[[-.81, -.07, .17],
[-.41, -.40, .44],
[-.48, -.11, .66]]
->
[[-.40, .44],
[-.11, .66]]

[[.14, .11, -.86],
[-.12, .16, .52],
[-.13, -.20, .78],
[.07, .78, -.74]]
->
[[.16, .52],
[-.20, .78]]

[[-.01, .19, -.04, .09, -.25],
[.06, -.17, .06, -.08, .14],
[.02, -.24, .06, -.11, .31],
[.10, -.20, .12, -.08, .12],
[.13, -.65, .16, -.30, .70]]
->
[[-.17, .06],
[-.24, .06]]

[[.10, -.27, -.06, -.13],
[-.29, .37, .34, .13],
[-.07, .24, .75, .06],
[.36, -.25, -.40, -.19],
[.06, -.14, .72, .06]]
->
[[.37, .34],
[.24, .75]]

[[.86, -.19, .20, .67, -.60],
[-.22, -.76, -.29, -.25, .16],
[-.17, .26, -.33, .10, .10],
[-.29, .26, -.48, .37, .00],
[.44, -.17, .12, .26, -.19]]
->
[[-.76, -.29],
[.26, -.33]]

[[-.87, .31, .14, .25, .06],
[-.39, -.71, -.38, -.64, -.62],
[-.23, -.12, .08, .16, .47],
[-.58, .21, .09, .16, .04],
[-.16, -.28, -.16, -.26, -.25]]
->
[[-.71, -.38],
[-.12, .08]]
---
[[-.25, .18, .60, .73, .71],
[-.14, -.78, -.74, -.04, .70],
[.60, -.78, -.11, .84, -.44]]
->
[-.25, -.78, -.11]

[[.71, .59, .62],
[.53, .77, .49],
[.60, .82, .83],
[.86, .68, .48],
[.52, .50, .88]]
->
[.71, .77, .83]

[[.62, .28, .37, -.44],
[-.74, -.20, -.40, .48],
[.61, -.26, .20, -.24]]
->
[.62, -.20, .20]

[[-.36, -.18, .01],
[-.64, .70, .10],
[.24, .27, .02]]
->
[-.36, .70, .02]

[[-.17, .69],
[.40, -.58]]
->
[-.17, -.58]

[[-.32, -.14, .72],
[-.07, .18, .54]]
->
[-.32, .18]

[[.28, .78],
[.71, .12],
[.00, .87]]
->
[.28, .12]
